In the data rows, zero lies at 4.5, halfway between 4 and 5.
Each row in the table below has a label, given by one hidden rule.
[3 3 3 4 3 4 4 5 4 4 5 3 4 5 4 4 5 3 4 5 3 3 5 5 4 5 4 4 4 4 4 5 5 5 2 5 4 4 3 5 3 4 4 5 4 3 4 5 4 5 5 4 5 4 4 3 6 3 3] 2
[4 7 4 6 7 3 6 7 3 6 2 4 6 2 3 6 2 4 6 7 4 4 2 2 6 7 3 3 6 3 3 2 4 3 7 2 6 6 4 3 7 3 6 2 3 4 6 3 6 2 2 3 2 3 6 7 6 4 7] 3
[6 4 3 4 4 5 2 3 5 4 4 3 2 4 4 2 5 3 2 3 3 6 5 4 4 3 5 5 4 4 5 5 4 5 4 5 2 4 3 5 4 4 2 5 4 6 4 5 4 5 4 5 4 4 4 4 5 6 4] 5
[3 6 4 4 6 3 5 5 3 4 3 4 6 3 3 5 2 4 6 5 4 3 3 2 5 5 3 3 4 3 3 3 5 3 6 3 5 4 4 4 6 3 5 3 3 3 4 3 4 3 3 3 3 3 4 6 6 3 6] 3
[2 6 4 3 6 4 5 4 4 3 5 4 5 5 6 5 6 4 5 4 4 2 5 5 4 4 4 4 3 6 4 5 5 4 6 5 5 3 4 5 6 6 5 5 6 2 3 4 3 5 5 4 6 6 3 6 5 2 6] 3
[6 3 7 5 3 8 2 5 8 5 7 7 2 7 2 2 7 7 2 5 7 6 7 7 3 5 8 8 5 2 8 7 1 8 3 7 3 5 7 1 3 2 2 7 2 6 5 8 5 7 7 8 8 2 5 3 0 6 3] 1
[5 4 4 3 5 5 6 3 5 3 4 4 6 4 5 6 4 4 6 3 4 5 4 4 4 3 5 5 3 5 5 4 6 5 4 4 6 3 4 5 5 5 6 4 6 5 3 5 3 4 4 5 4 5 3 5 6 5 4] 5
[5 3 8 4 3 8 3 4 8 4 7 8 3 7 1 3 7 8 3 3 8 5 7 7 4 3 8 8 4 1 8 7 2 8 3 7 3 4 8 2 3 1 3 7 1 5 4 8 4 7 7 8 7 1 4 3 0 5 3] 1
[5 3 8 4 3 8 3 3 8 4 7 8 3 7 1 3 7 8 3 3 8 5 7 7 4 3 8 8 5 1 8 7 2 8 3 7 3 4 8 2 3 1 3 7 1 5 4 8 4 7 7 8 7 1 4 3 0 5 3] 1
[2 6 9 3 6 5 5 4 5 3 8 9 5 8 8 5 8 9 5 4 9 2 8 8 5 4 5 5 3 8 5 8 5 5 6 8 5 3 9 6 6 8 5 8 8 2 3 5 3 8 8 5 8 8 3 6 7 2 6] 3
[2 3 3 3 3 4 4 4 4 3 4 3 4 4 5 4 4 3 4 4 3 2 4 4 4 4 4 4 3 5 4 4 5 4 3 4 4 3 3 5 3 5 4 4 5 2 3 4 3 4 4 4 3 5 3 3 5 2 3] 5
[5 2 4 6 3 6 3 6 6 6 6 4 3 6 3 3 6 4 3 6 4 5 6 6 3 6 6 6 6 3 6 6 3 6 2 6 3 6 4 3 2 3 3 6 3 5 6 6 6 6 6 6 6 3 6 2 4 5 2] 2
[5 4 3 3 4 5 6 3 4 3 4 3 6 4 5 6 4 3 6 3 3 5 4 4 4 3 4 4 2 5 4 4 5 4 4 4 6 3 3 5 4 5 6 4 5 5 3 4 3 4 4 4 4 5 3 4 5 5 4] 1
[3 4 3 3 4 4 3 3 4 3 4 3 3 4 5 3 4 3 3 3 3 3 4 4 4 3 4 4 3 5 4 4 5 4 4 4 3 3 3 5 4 5 3 4 5 3 3 4 3 4 4 4 4 5 3 4 5 3 4] 3
[5 6 3 5 6 3 6 4 3 5 4 3 6 3 4 6 4 3 6 4 3 5 4 4 6 4 3 3 5 4 3 3 4 3 6 3 6 5 3 4 6 4 6 3 4 5 5 4 5 3 3 3 3 4 5 6 6 5 6] 3
[6 3 5 5 3 1 2 3 1 5 3 5 2 3 7 2 2 5 2 3 5 6 3 3 3 3 1 1 5 7 1 3 8 1 3 3 2 5 5 8 3 7 2 3 7 6 5 1 5 3 3 1 2 7 5 3 2 6 3] 4
[3 5 4 3 5 5 6 3 5 3 5 4 6 5 6 6 5 4 6 3 4 3 5 5 5 3 5 6 3 6 6 5 6 5 5 5 6 3 4 6 5 6 6 5 6 3 3 6 3 5 5 5 5 6 3 5 6 3 5] 3
[4 6 4 4 6 5 6 3 5 4 5 4 6 5 6 6 5 4 6 3 4 4 5 5 5 3 5 5 4 6 5 5 6 5 6 5 6 4 4 6 6 6 6 5 6 4 4 5 4 5 5 5 5 6 4 6 6 4 6] 3
[5 4 3 2 4 5 6 3 5 2 4 3 6 4 5 6 4 3 6 3 3 5 4 4 4 3 5 5 2 5 5 4 6 5 4 4 6 2 3 5 4 5 6 4 5 5 2 5 2 4 4 5 4 5 2 4 5 5 4] 5
[2 6 9 3 6 5 5 5 5 3 8 9 5 9 8 5 9 9 5 4 9 2 9 8 4 4 5 5 3 8 5 9 5 5 6 9 5 3 9 6 6 8 5 9 8 2 3 5 3 9 9 5 8 8 3 6 6 2 6] 3
[3 4 3 2 3 4 5 3 4 2 4 3 5 4 4 5 4 3 5 3 3 3 4 4 4 3 4 4 2 4 4 4 5 4 4 4 5 2 3 5 3 4 5 4 4 3 2 4 2 4 4 4 4 4 2 4 5 3 4] 5
[6 3 6 6 3 8 2 5 8 6 7 6 2 7 2 2 7 6 2 5 6 6 7 7 2 5 8 8 6 2 8 7 1 8 3 7 2 6 6 1 3 2 2 7 2 6 6 8 6 7 7 8 7 2 6 3 1 6 3] 1
[2 3 3 2 3 4 5 5 4 2 4 3 5 4 5 5 4 3 5 5 3 2 4 4 4 5 4 4 2 5 4 4 5 4 2 4 5 2 3 5 3 5 5 4 5 2 2 4 2 4 4 4 4 5 2 3 5 2 3] 1
[2 3 5 3 4 4 4 3 4 3 3 5 4 3 6 4 3 5 4 3 5 2 3 3 4 3 4 3 3 6 3 3 5 4 3 3 4 3 5 6 4 7 4 3 7 2 3 4 3 3 3 4 3 6 3 3 5 2 3] 5
[3 6 8 4 6 5 5 5 5 4 8 8 5 8 8 5 8 8 5 5 8 3 8 8 4 5 5 5 3 8 5 8 5 5 6 8 5 4 8 6 6 8 5 8 8 2 4 5 4 8 8 5 8 8 4 6 7 3 6] 3
[4 4 4 3 4 6 3 3 6 3 5 4 3 5 3 3 5 4 3 3 4 4 5 5 4 3 6 6 3 3 6 5 4 6 4 5 3 3 4 5 4 3 3 5 3 4 3 6 3 5 5 6 5 3 3 4 4 4 4] 3
[8 8 4 9 8 3 7 9 2 9 2 4 7 2 3 7 2 4 7 9 4 8 2 2 9 9 3 2 9 4 2 2 3 3 7 2 7 9 4 2 8 4 7 2 4 8 8 3 9 2 2 3 2 3 9 8 6 8 8] 4
[5 7 4 6 7 6 6 7 6 6 6 4 6 6 5 6 6 4 6 7 4 5 6 6 7 7 6 6 6 6 6 6 6 6 7 6 6 6 4 7 7 6 6 6 6 5 6 6 6 6 6 6 6 6 6 7 6 5 7] 5
[5 3 8 5 3 8 3 4 8 5 8 8 3 8 1 3 8 8 3 5 8 5 8 8 3 5 8 8 5 1 8 8 2 8 3 8 3 5 8 1 3 1 3 8 1 5 5 8 5 8 8 8 8 1 5 3 0 5 3] 1
[3 2 4 4 2 5 4 6 5 4 6 4 4 6 4 4 6 4 4 6 4 3 6 6 4 6 5 5 4 4 5 6 5 5 2 6 4 4 4 4 2 4 4 6 3 3 4 5 4 6 6 5 6 4 4 2 5 3 2] 2
[5 7 4 7 7 2 7 7 2 7 2 4 7 2 3 7 2 4 7 7 4 5 2 2 7 7 2 2 7 3 2 2 3 2 7 2 7 7 4 2 7 3 7 2 3 5 7 2 7 2 2 2 2 3 7 7 6 5 7] 4
[3 6 3 4 6 5 5 3 5 4 5 3 6 5 5 5 5 3 5 3 3 3 5 5 5 3 5 5 4 5 5 5 5 5 6 5 5 4 3 6 6 5 5 5 5 3 4 5 4 5 5 5 5 5 4 6 5 3 6] 3
[4 3 3 2 3 5 6 3 5 2 4 3 6 4 5 6 4 3 6 3 3 4 4 4 4 3 5 5 2 5 5 4 5 5 3 4 6 2 3 5 3 5 6 4 5 3 2 5 2 4 4 5 4 5 2 3 5 3 3] 2
[8 3 4 6 3 6 2 5 6 6 5 4 2 5 3 2 5 4 2 4 3 8 5 5 2 4 6 6 6 3 6 5 2 6 3 5 2 6 4 3 3 3 2 5 4 8 6 6 6 5 5 6 5 3 6 3 4 8 3] 1
[7 3 3 5 3 6 2 4 6 5 5 3 2 5 4 2 5 3 2 4 3 7 5 5 3 4 6 6 5 4 6 5 3 6 3 5 2 5 3 4 3 4 2 5 4 7 5 6 5 5 5 6 5 4 5 3 5 7 3] 5
[7 3 5 5 3 7 2 4 7 5 6 5 2 6 3 2 6 5 2 4 5 7 6 6 2 4 7 7 5 3 7 6 1 7 3 6 2 5 5 2 3 3 2 6 3 7 5 7 5 6 6 7 6 3 5 3 3 7 3] 1
[8 8 3 9 8 3 7 9 3 9 3 3 7 3 4 7 3 3 7 9 3 8 3 3 9 9 3 3 9 4 3 3 3 3 7 3 7 9 3 3 8 4 7 3 4 8 9 3 9 3 3 3 3 4 9 8 6 8 8] 4
[8 8 4 9 8 2 7 9 2 9 2 4 7 2 3 7 2 4 7 9 4 8 2 2 9 9 2 2 9 3 2 2 3 2 8 2 7 9 4 2 8 4 7 2 4 8 9 2 9 2 2 2 2 3 9 8 6 8 8] 4
[3 3 3 4 3 5 3 4 5 4 5 3 3 5 4 3 5 3 3 4 3 3 5 5 4 4 5 5 4 4 5 5 5 5 3 5 4 4 3 5 3 4 3 5 4 3 4 5 4 5 5 5 5 4 4 3 5 3 3] 5
[6 4 4 4 3 6 2 3 6 4 5 4 2 5 3 2 5 4 2 3 4 6 5 5 3 3 6 6 4 3 6 5 3 6 4 5 2 4 4 4 3 3 2 5 3 6 4 6 4 5 5 6 5 3 4 4 4 6 4] 5
[5 7 3 6 7 4 6 7 4 6 4 3 6 4 5 6 4 3 6 7 3 5 4 4 6 7 4 4 6 5 4 4 5 4 7 4 6 6 3 6 7 5 6 5 5 5 6 4 6 4 4 4 4 5 6 7 5 5 7] 5
[7 3 4 5 3 7 2 4 7 6 6 4 2 6 3 2 6 4 2 4 4 7 6 6 2 4 7 7 5 3 7 6 2 7 3 6 2 6 4 3 3 3 2 6 3 7 5 7 5 6 6 7 6 3 5 3 3 7 3] 2
[7 6 4 6 7 3 7 5 3 6 3 3 7 3 4 7 3 3 7 5 4 7 3 3 7 5 3 3 6 4 3 3 3 3 6 3 7 6 3 3 6 4 7 3 4 7 6 3 6 3 3 3 3 4 6 6 6 7 6] 4
[2 3 3 3 3 4 5 5 4 3 4 3 5 4 5 5 4 3 5 5 3 2 4 4 4 5 4 4 3 5 4 4 5 4 3 4 5 3 3 5 3 5 5 4 5 2 3 4 3 4 4 4 4 5 3 3 5 2 3] 1
[7 7 3 8 7 4 7 7 4 8 4 3 7 4 5 7 4 3 7 8 3 7 4 4 8 8 4 4 8 4 4 4 5 4 7 4 7 8 3 5 7 4 7 4 4 7 8 4 8 4 4 4 4 4 8 7 5 7 7] 1
[6 3 4 5 3 2 2 3 3 5 3 4 2 3 6 2 3 4 2 3 4 6 3 3 3 3 3 3 5 6 3 3 7 3 3 3 2 5 4 6 3 6 2 3 6 6 5 3 5 3 3 3 3 6 5 3 4 6 3] 5
[2 3 3 3 3 4 5 4 4 3 3 3 5 4 5 5 3 3 5 4 3 2 3 4 4 4 4 4 3 5 4 3 5 4 3 3 5 3 3 5 3 5 5 3 5 2 3 4 3 3 3 4 4 5 3 3 5 2 3] 5
[4 7 4 5 7 3 6 6 3 6 2 4 6 2 3 6 2 4 6 6 4 4 2 2 6 6 3 3 5 3 3 2 4 3 7 2 6 6 4 3 7 3 6 2 3 4 6 3 5 2 2 3 2 3 6 7 6 4 7] 3
[4 3 3 5 3 3 3 5 4 5 3 3 3 3 5 3 3 3 3 5 3 4 3 3 3 5 3 4 5 5 3 3 6 4 3 3 3 5 3 6 3 5 3 3 5 4 5 4 5 3 3 4 4 5 5 3 5 4 3] 5
[2 3 4 3 3 4 4 5 4 3 6 4 4 6 3 4 6 4 4 5 4 2 6 5 4 5 4 5 3 3 4 6 5 4 3 6 4 3 4 5 3 3 4 6 3 2 3 4 3 6 6 4 6 3 3 3 5 2 3] 1
[4 4 3 3 4 5 6 2 5 3 4 3 6 4 5 6 4 3 6 2 4 5 4 4 4 3 5 5 3 5 5 4 6 5 4 4 6 3 3 5 4 5 6 4 5 5 3 5 3 4 4 5 4 5 3 4 6 5 4] 5
[6 3 7 5 3 8 2 4 8 5 7 7 2 7 2 2 7 7 2 4 7 6 7 7 3 4 8 8 5 2 8 7 1 8 3 7 2 5 7 2 3 2 2 7 2 6 5 8 5 7 7 8 7 2 5 3 0 6 3] 1
[6 3 3 5 3 5 2 4 5 6 5 3 2 5 4 2 5 3 2 4 3 6 5 5 3 4 5 5 6 4 5 5 4 5 3 5 2 6 3 4 3 4 2 5 4 6 6 5 5 5 5 5 5 4 6 3 4 6 3] 5
[4 3 5 4 3 6 3 4 6 4 6 5 3 6 3 3 6 5 3 3 5 4 6 6 4 3 6 6 4 2 6 6 4 6 3 6 3 4 5 4 3 2 3 6 2 4 4 6 4 6 6 6 6 2 4 3 3 4 3] 1
[5 3 4 5 3 6 3 5 6 5 6 4 3 6 3 3 6 4 3 5 4 5 6 6 3 5 6 6 5 3 6 6 4 6 3 6 3 5 4 3 3 3 3 6 3 5 5 6 5 6 6 6 6 3 5 3 4 5 3] 2
[4 3 6 5 3 6 3 5 6 5 7 6 3 7 2 3 7 6 3 5 6 4 7 7 4 5 6 6 5 2 6 7 4 6 3 7 3 5 6 3 3 2 3 7 2 4 5 6 5 7 7 6 7 2 5 3 3 4 3] 1
[2 3 4 3 3 4 4 4 4 3 3 4 4 3 6 4 3 4 4 4 4 2 3 3 4 4 4 4 3 6 4 3 5 4 3 3 4 3 4 5 3 6 4 3 6 2 3 4 3 3 3 4 3 6 3 3 5 2 3] 5
[7 7 4 8 7 2 7 8 2 8 2 4 7 2 3 7 2 4 7 8 4 7 2 2 8 8 2 2 8 3 2 2 2 2 7 2 7 8 4 1 7 3 7 2 3 7 8 2 8 2 2 2 2 3 8 7 6 7 7] 4
[3 4 3 3 4 4 4 2 4 3 4 3 4 4 5 4 4 3 4 3 3 3 4 4 4 3 4 4 3 5 4 4 5 4 4 4 4 3 3 5 4 5 4 4 5 3 3 4 3 4 4 4 4 5 3 4 5 3 4] 3
[5 3 7 5 2 8 3 5 8 6 8 8 3 8 2 2 8 8 3 5 7 5 8 8 2 5 8 9 6 1 9 8 1 8 3 8 2 6 8 0 3 1 2 8 2 6 6 8 6 8 8 8 8 1 6 3 0 5 3] 1
[3 3 4 4 2 5 3 5 5 5 6 4 3 6 3 3 6 4 3 5 4 3 6 6 4 5 5 5 4 3 5 6 4 5 3 6 3 5 4 4 3 3 3 6 3 3 5 5 4 6 6 5 6 3 4 3 4 3 3] 1
[5 4 5 4 4 2 3 3 2 4 3 5 3 3 7 3 3 5 3 3 6 5 3 3 4 3 2 2 4 7 2 3 7 2 4 3 3 4 5 7 3 7 3 3 7 5 4 2 4 3 3 2 3 7 4 3 2 5 3] 4
[6 7 3 8 8 5 7 8 5 7 5 3 7 5 5 7 5 3 7 8 3 6 5 5 8 8 5 5 7 5 5 5 6 5 7 5 7 7 3 7 7 5 7 5 5 6 7 5 7 5 5 5 5 5 7 7 6 6 7] 5
[4 4 4 3 4 5 6 2 5 3 4 4 6 4 6 6 4 4 6 3 4 4 4 4 4 3 5 5 3 6 5 4 6 5 4 4 6 3 4 5 4 6 6 4 6 4 3 6 3 4 4 5 4 6 3 4 6 4 4] 5
[7 3 4 6 3 6 2 4 6 6 5 4 2 5 3 2 5 4 2 4 4 7 5 5 2 4 6 6 6 3 6 5 3 6 3 5 2 6 4 4 3 4 2 5 3 7 6 6 6 5 5 6 5 3 6 3 5 7 3] 1
Which label does each new row get?
[6 3 7 5 3 8 2 4 8 5 7 7 2 7 2 2 7 7 2 4 7 6 7 7 3 4 8 8 5 2 8 7 1 8 3 7 2 5 7 2 3 2 2 7 2 6 5 8 5 7 7 8 7 2 5 3 0 6 3] >> 1
[3 6 4 4 6 5 5 4 5 4 5 4 6 5 6 6 6 4 6 4 4 3 5 5 5 4 5 5 4 6 5 5 5 5 6 5 6 4 4 6 6 6 6 5 6 3 4 5 4 5 5 5 5 6 4 6 6 3 6] >> 3
[6 7 3 7 7 3 7 7 3 7 3 4 7 3 4 7 3 3 7 7 3 6 3 3 7 7 3 3 7 4 3 3 4 3 7 3 6 7 3 3 7 4 7 3 4 6 7 3 7 3 3 3 3 4 7 7 5 6 7] >> 5
[7 7 4 8 7 2 7 8 2 8 2 4 7 2 3 7 2 4 7 8 4 7 2 2 8 8 2 2 8 3 3 2 2 2 7 2 7 8 4 1 7 3 7 2 3 7 8 2 8 2 2 2 1 3 8 7 6 7 7] >> 4
[5 6 4 5 6 3 6 4 3 5 3 4 6 3 4 6 3 4 6 4 4 5 3 3 5 4 3 3 5 3 3 3 4 3 6 3 6 5 4 4 6 4 6 3 4 5 5 3 5 3 3 3 3 4 5 6 6 5 6] >> 3
[6 7 4 7 7 2 7 8 2 7 2 4 7 2 3 7 2 4 7 8 4 6 2 2 7 8 2 2 7 3 2 2 3 2 7 2 7 7 4 1 7 3 7 2 3 6 7 2 7 2 2 2 2 3 7 7 6 6 7] >> 4
[4 4 3 2 4 5 6 3 5 2 4 4 6 4 5 6 4 3 6 3 3 4 4 4 4 3 5 6 2 5 5 4 6 5 4 4 6 3 3 5 4 5 6 4 5 4 2 5 2 4 4 5 4 5 2 4 5 4 4] >> 5
[3 2 3 4 2 5 4 5 5 4 5 3 4 5 4 4 5 3 4 5 3 3 5 5 4 5 5 4 4 4 5 5 5 5 2 5 4 4 3 5 3 4 4 5 4 3 4 5 4 5 5 5 5 4 4 2 5 3 3] >> 2
[7 7 4 8 7 2 7 8 2 8 2 4 7 2 3 7 2 4 7 8 4 7 2 2 8 8 2 3 8 3 2 2 3 2 7 2 7 8 4 2 7 3 7 2 3 7 8 2 8 2 2 2 2 3 8 7 6 7 7] >> 4
[3 3 5 4 3 3 3 4 3 4 3 5 3 3 6 4 3 5 3 3 5 3 3 3 4 3 3 3 4 6 3 3 6 3 3 3 4 4 5 6 3 6 4 3 6 3 4 3 4 3 3 3 3 6 4 3 4 3 3] >> 5
[9 3 4 6 3 1 2 4 1 6 3 4 2 3 6 2 3 4 2 4 4 9 3 3 1 4 1 1 6 6 1 3 9 1 3 3 2 6 4 8 3 6 2 3 6 9 6 1 6 3 3 1 3 6 6 3 4 9 3] >> 4
[3 3 3 2 3 5 6 4 5 2 4 3 6 4 5 6 4 3 6 4 3 3 4 4 4 4 5 5 2 5 5 4 5 5 3 4 6 2 3 5 3 5 6 4 5 3 2 5 2 4 4 5 4 5 2 3 6 3 3] >> 2
[4 7 3 5 7 3 6 6 3 5 3 3 6 3 4 6 3 3 6 6 3 4 3 3 5 6 3 4 5 4 4 3 4 3 7 3 6 5 3 4 7 4 6 3 4 4 5 3 5 3 3 3 3 4 5 7 5 4 7] >> 3
[4 4 9 3 4 1 3 3 1 3 4 9 3 4 8 3 4 9 3 3 9 4 4 4 4 2 1 1 3 8 1 4 7 1 4 4 3 3 9 6 4 8 3 4 8 4 3 1 3 4 4 1 4 8 3 4 0 4 4] >> 4
[3 4 3 3 4 4 4 3 4 3 4 3 4 4 5 4 4 3 4 3 3 3 4 4 4 3 4 4 3 5 4 4 5 4 4 4 4 3 3 5 4 5 4 4 5 3 3 4 3 4 4 4 4 5 3 4 5 3 4] >> 3
[2 5 8 3 6 4 5 3 4 3 6 8 5 6 8 5 6 8 5 3 8 2 6 6 4 3 4 4 3 8 4 6 5 4 5 6 5 3 8 5 5 8 5 6 8 2 3 4 3 6 6 4 6 8 3 5 5 2 5] >> 3
[3 5 6 3 5 4 5 3 4 3 3 6 5 3 2 5 3 6 5 3 6 2 3 3 4 3 4 4 3 2 4 3 5 3 5 3 5 3 6 5 5 2 5 3 2 3 3 4 3 3 3 3 3 2 3 5 6 2 5] >> 3
[7 2 5 7 2 8 2 6 8 7 7 5 2 7 2 2 7 5 2 6 5 7 7 7 1 6 8 8 7 2 8 7 1 8 2 7 2 7 5 0 2 2 2 7 2 7 7 8 7 7 7 8 7 2 7 2 1 7 2] >> 2
[3 3 3 2 3 5 5 4 5 2 4 3 5 4 5 5 4 3 5 4 3 3 4 4 4 4 5 4 2 5 5 4 5 5 3 4 6 2 3 5 3 5 5 4 5 3 2 5 2 4 4 5 4 5 2 3 5 3 3] >> 2
[7 7 3 8 7 5 7 8 5 8 5 3 7 5 5 7 5 3 7 8 3 7 5 5 8 8 5 5 8 5 5 5 6 5 7 5 7 8 3 7 8 5 7 5 5 7 8 5 8 5 5 5 5 5 8 7 5 7 7] >> 1
[5 2 6 6 2 7 3 6 7 6 8 6 3 8 2 3 8 6 2 6 6 5 8 8 3 6 7 7 6 2 7 8 2 7 2 8 2 6 6 1 2 2 3 8 2 5 6 7 6 8 8 7 7 2 6 2 2 5 2] >> 2
[7 2 4 7 2 7 2 6 7 7 7 4 2 7 3 2 7 4 2 6 4 7 7 7 1 6 7 7 7 3 7 7 2 7 2 7 2 7 4 2 2 3 2 7 3 7 7 7 7 7 7 7 7 3 7 2 3 7 2] >> 2
[2 4 5 3 4 4 4 3 4 3 4 5 4 4 7 4 4 5 4 3 5 2 4 4 4 3 4 4 3 7 4 4 5 4 4 4 4 3 5 5 4 7 4 4 7 2 3 4 3 4 4 4 4 7 3 4 5 2 4] >> 3
[3 4 7 3 4 2 3 2 2 3 4 7 3 4 7 3 4 7 3 3 7 3 4 4 5 3 2 2 3 7 2 4 6 2 4 4 4 3 7 6 4 7 3 4 7 3 3 2 3 4 4 2 4 7 3 4 3 3 4] >> 2
[7 3 4 6 3 6 2 4 6 6 5 4 2 5 3 2 5 4 2 4 4 7 5 5 2 4 6 6 5 4 6 5 3 6 3 5 2 6 4 4 3 4 2 5 4 7 6 6 6 5 5 6 5 4 6 3 5 7 3] >> 1
[3 3 6 4 3 6 3 4 6 4 7 6 3 7 2 3 7 6 3 4 6 3 7 6 4 4 6 6 4 2 6 7 4 6 3 7 3 4 6 4 3 2 3 7 2 3 4 6 4 7 7 6 6 2 4 3 2 3 3] >> 1
[7 7 4 7 7 3 7 7 3 7 3 4 7 3 4 7 3 4 7 7 4 7 3 3 8 7 3 3 7 4 3 3 3 3 7 3 7 7 4 3 7 3 7 3 4 7 7 3 7 3 3 3 3 3 7 7 6 7 7] >> 4
[5 7 3 6 7 4 6 7 4 6 4 3 6 4 4 6 4 3 6 7 3 5 4 4 6 7 4 4 6 4 4 4 5 4 7 4 6 6 3 5 7 4 6 4 4 5 6 4 6 4 4 4 4 4 6 7 5 5 7] >> 3
[3 7 4 4 7 4 6 5 4 4 3 3 6 3 4 6 3 4 6 5 4 3 3 3 5 5 4 3 4 4 3 3 5 4 7 3 6 4 4 5 7 4 6 3 4 3 4 4 4 3 3 4 3 4 4 7 6 3 7] >> 3
[2 5 9 3 6 4 4 3 3 3 7 9 4 7 8 4 7 9 4 3 9 2 7 7 4 3 4 3 3 8 3 7 5 3 5 7 4 3 9 5 6 8 4 7 8 2 3 4 3 7 7 3 7 8 3 5 4 2 6] >> 3
[2 5 6 3 5 4 4 2 4 3 4 6 4 4 7 4 4 6 4 2 6 2 4 4 4 2 4 4 3 7 4 4 5 4 4 4 4 3 6 5 5 7 4 4 7 2 3 4 3 4 4 4 4 7 3 5 4 2 5] >> 3
[2 3 3 3 3 4 5 5 4 3 5 3 4 5 4 5 5 3 4 5 3 2 5 5 4 5 4 4 3 4 4 5 5 4 2 5 5 3 3 5 3 4 5 5 4 2 3 4 3 5 5 4 5 4 3 3 5 2 3] >> 2
[4 3 4 4 3 3 3 4 3 5 3 4 3 3 6 3 3 4 3 4 4 4 3 3 4 4 3 4 5 5 3 3 6 3 3 3 3 5 4 6 3 5 3 3 5 4 5 3 4 3 3 3 3 5 5 3 4 4 3] >> 5
[7 3 4 5 3 7 2 4 7 5 6 4 2 6 3 2 6 4 2 4 4 7 6 6 3 4 7 7 5 3 7 6 2 7 3 6 2 5 4 3 3 3 2 6 3 7 5 7 5 6 6 7 5 3 5 3 4 7 3] >> 2
[7 3 6 5 3 0 2 4 0 5 2 6 2 2 7 2 2 6 2 4 6 7 2 2 3 4 0 0 5 7 0 2 9 0 3 2 2 5 6 8 3 7 2 2 7 7 5 0 5 2 2 0 2 7 5 3 1 7 3] >> 4
[7 7 4 8 7 2 7 8 2 8 2 4 7 2 3 7 2 4 7 8 4 7 2 2 8 8 2 2 8 3 2 2 2 2 7 2 7 8 4 1 7 3 7 2 3 7 8 2 8 2 2 2 2 3 8 7 6 7 7] >> 4
[2 6 8 3 6 4 4 3 4 3 7 8 4 7 8 4 7 8 4 3 8 2 7 7 4 3 4 4 3 8 4 7 5 4 6 7 4 3 8 5 5 8 4 7 8 2 3 4 3 7 7 4 6 8 3 6 4 2 5] >> 3
[5 3 6 5 3 1 3 4 1 5 2 6 3 2 7 3 2 6 3 4 6 5 2 2 3 4 1 1 5 7 1 2 8 1 3 2 3 5 6 8 3 7 3 2 7 5 5 1 5 2 2 1 2 7 5 3 2 5 3] >> 4
[6 7 3 7 7 5 7 7 5 7 5 3 7 5 5 7 5 3 7 7 3 6 5 5 7 7 5 4 7 5 4 5 6 5 7 5 7 7 3 6 7 5 7 5 5 6 6 5 7 5 5 5 5 5 7 7 6 6 7] >> 5
